In the data rows, the value 128 means zero.
Some points, one per row:
[116 161 169 106 169 139 196  53 108  67 161 113 171 125  79 149  85 130
 130 112 102 131 121 151]
[ 22 148   0 191 137 108  97 220  90 218 141 124   0 195 137 115  76 236
 167 116  96 141 106 142]
[ 32 135 122 166  95 151 143 147  75 114 148 136 129 139 149 132  89 154
 133 123 149 140 138 159]
[255 101 155  29 165 188 181  99 113  73  73  97  75 133 118 110 180 122
 120 140 158 102  91 121]
[122 151  46 145 128 123 140 171 133 153  76 118  68 160 123 144 124 150
 184 131 100 134 150 144]
[242  84 169  72  95 166 159 114 149 121 136 131 139 102 141  97 167 139
 176 172  32 123  85  71]
[244  71  44  83 145  76 111 186  82 218 169 127  38 186 127 115  92 178
 135 114 185 113 103 105]
[ 63 132 112 150 152 169 141 125 125 130 110 124 108 148 125 133 139 122
 135 120 110 143 123 131]
[102 160 189 136 132 165 123  88 170  87 137 142 180 122 126 144 136 139
 122 123 101 133 102  87]
[105 120 126 116 117  92 124 116 101 163 122 140 113 121  95 168 122 133
 154 122 131 118 169 104]
[ 36 121  75 159 155 155 103 166  88 161 102 169  99 139 109 125 116 177
 139  94 134 111 158 135]
[ 76 134 173 117 133 152 202 114 163 105 160 116 134 151 115 129 100  83
  95 143 134 170  92  64]
[200  71  95  77 154  78  99 200 105 224 129 140  93 164 117 106 128 183
 155 105  78  91 175 106]
[135 126 157 139 137 116 101 147 127 133  87 118 107 138 186 170  96 126
  90 117 147 139 114 126]
[ 96 116 105 141 209 146  91 123  97 147 174 149  92  98 131 155 141 163
 147 115 132 128 129 163]
[255  67 146  57 162 131  72 137 115 200 152 166 102  55 139 140 140 165
 125  80 108 136 126 160]
[199 139  86  34 126 125 139 100 178  78 147 105 171 121 129 122 165 146
 127 179 142 117 137  86]
[255  42 172  31 118  97 152  94  83 107 162 119 191 103  99 191 139  91
 114 140 215 156  93  77]
[117 107 180  74 110 112  86 124  98 162 192 127 113 121 178 127 165 108
  95 118 133 156 148  81]
[ 91 153  45 113 123  67 102 170 119 209 169 131   6 114 139 193 109  86
 138 136  81 142 133 136]
[122 138 127 125 122 105  96 172  94 139  68 117 119 148 153 111 136 172
 145 113 117 107 122 188]
[255 109 255 136 149 126 105  38 128  76 130  53 226  79  91 151 126  92
  78  98 121 171 145 139]
[115 142 134 142 128 143 126 148 107  97 155 156 117 125 119 110 146 113
 148  87  99 111 155 166]
[226  40  78  88 104 115 166 215 159 160  84 150 137 134 102  94  79 179
 133 114 173  77 150 126]
[117 101  80 117 112 136 128 153 147 161 128 142 136 184 107 129  96 149
 154 138 148 101 145 130]
[  0 187 105 183 120 144 116 144 131 142 126  99 111 114 144 141 150 101
 127 156 108 145 120 136]
[115 126 112 134 100 105  89 162 100  90 125 103 152 151 135 119 123 159
 125 155 103 132 159 149]
[157  83 140 134 120 111 103 111 169 131 166 134 158  83  97 143 134 134
  99 143 156 109  94 154]
Here are 22 more points, each followed by its number:
[176  79  94 147 129 116  91 117  73 156 104 142 148 177 148  82 142 100
 111 122 111 159 124 124] 0
[ 42 185  72 156  96 154 118 168 125 141 149 129 105 110 111 117 115 156
 143 173 110  82  99 173] 1
[127 122 107 142 108 127 129 146 119 154  85 156 106 133 105 132 115 137
  91 159 113 151 132 148] 2
[130 115 176 178 130 173 134  79 180  35 158  76 217  58 101 161 114  83
  59 129 154 139 147 143] 3
[ 54 151  57 147 108 143 130 125 123  97 123 154 157 163 157 101 128 139
 134 167 139 107 135 117] 4
[255 158 245 191 157 112 213   0 171   7  61  68 188  89  95 155 163  66
  63 127 180 110 152  92] 5
[255  53 133  52 160  93 130 203  86 184 121 139  95 153 154 106 104 135
 106  88 152  81 131 172] 6
[  0 163  88 187 136 128 107 165 105 154 126 147 112 159 157 177 124 118
 109 149 137 110 119 137] 7
[191  59 255 193  88 104  37 144  93  44  86 166 255 103  50  83 216  42
  99 117 255 247 121 115] 8
[ 76 141 157 131 143 127 119 118 133 114 136 126 164  94 131 122 151 131
 123 117 141 122 131 138] 9
[161 158 162 124  92 140 142 101 138  77 131 137 205  79  80 145 119 132
 126 152 155 108 118 133] 10
[204  96 171 123 158 136 100 105 153 128 118 100 185 103 135 102 134  94
 107 164 156 165 117  93] 11
[148 134  53 104 141 118 117 176 139 142  95 149  79 128 118  89 140 139
 141 156 134 166 117 169] 12
[ 70 150  81 141 100  91 104 194 101 156 111 192  81 140 107 123  46 143
 181 145 121 179 103 128] 13
[184 150 216  89 140 167 187  80 236  13 212 100 233 141 172  85 111  44
  47  85 111 108 116  91] 14
[ 55 160 197 187 100 117 126  43 169  67 125 127 139  96 144 137 132  88
 132 146 127 106 120 165] 15
[101 144 108 133 128 115  93 150 114 176  99 137  79 139 152 168 104 187
 164 107 132  76 160  98] 16
[166 131 171 104 129 126 145 112 118 138 169 109 152 115 128 104 134 123
 138 140 127 154 117  94] 17
[113 102 109 131 176 148  84 138 107 148 111 130  55 116 146 177 112  96
  97 115 155 186 165 156] 18
[ 69 128 129 126 118 124 118 130 138 156 147 107 104 150 168 144 117 162
 128 122 129 154 127  82] 19
[107 165  52 180 166  55 178  38 173  56  96 124 227   0  65   0 221  97
 124  38 210  61 105 142] 20
[ 84 138  94 137 130 125 168 131 108 133 134 133  47 142 117 134 145 103
 142 139 147 118 110 115] 21
Which two of these numbered points are nearest to each point below, ignoring the direction in which the first points spread most? Their numbers follow each, nearest first.
[ 78 146 127 149 116 131 140 142 125 116 129 123 170 108 145 138 132 135
 122 134 111 135 147 118] > 9 7
[ 95 137 115 140 131 145 169 126 152 139 129 121  63 136 133 139  94 152
 173 134 140 129 110 140] > 21 17
[ 83 168 152 101 119 135 161  98 150 107 126 141 147 116 120 114 150 114
 140 128 124 148 135 120] > 9 17
[255  95 255 172  90 206 126   0 214  32 142 122 188  52 107 127 146  61
 170  45 152  78  80  90] > 15 9
[191  98 210  82 146 126 123  82 106 117 132 134 150 116 109  76 149 145
 129 127 130 131 115 134] > 17 9
[114 126  95 136 131 117 129 176  98 183  66 125 125 125  87 140 102 142
 167 135 136 127 111 157] > 2 13
[ 10 186 152 149 108 138 162  95 122  94 106 104 139 155 122 174 125 113
 130 141 136 110 125 110] > 7 15
[159  95  45 137 123 165  92 195 107 139  56 127  68 132 156 125 131 176
 134 109 103 158 173 157] > 12 2
[ 88 153 122  99 145 102 118 176 140 167 101 121 165 131 112 121 122 137
 148 198  90 105 109 129] > 1 17
[ 55 161 128 128 102 134 143 131 140 109 153 140 192 103 132 128 157 123
 132 142 131  99 111 120] > 9 1
[ 67 144   5 132 131 150 142 174 104 169 131 186  71 150 120 124  97 159
 196 118 125 112 165 118] > 21 17
[107 136 220 153 135 148 137   9 165  90 154  92 122 116 105 122 175  67
  65 126  58 176 148 118] > 15 9
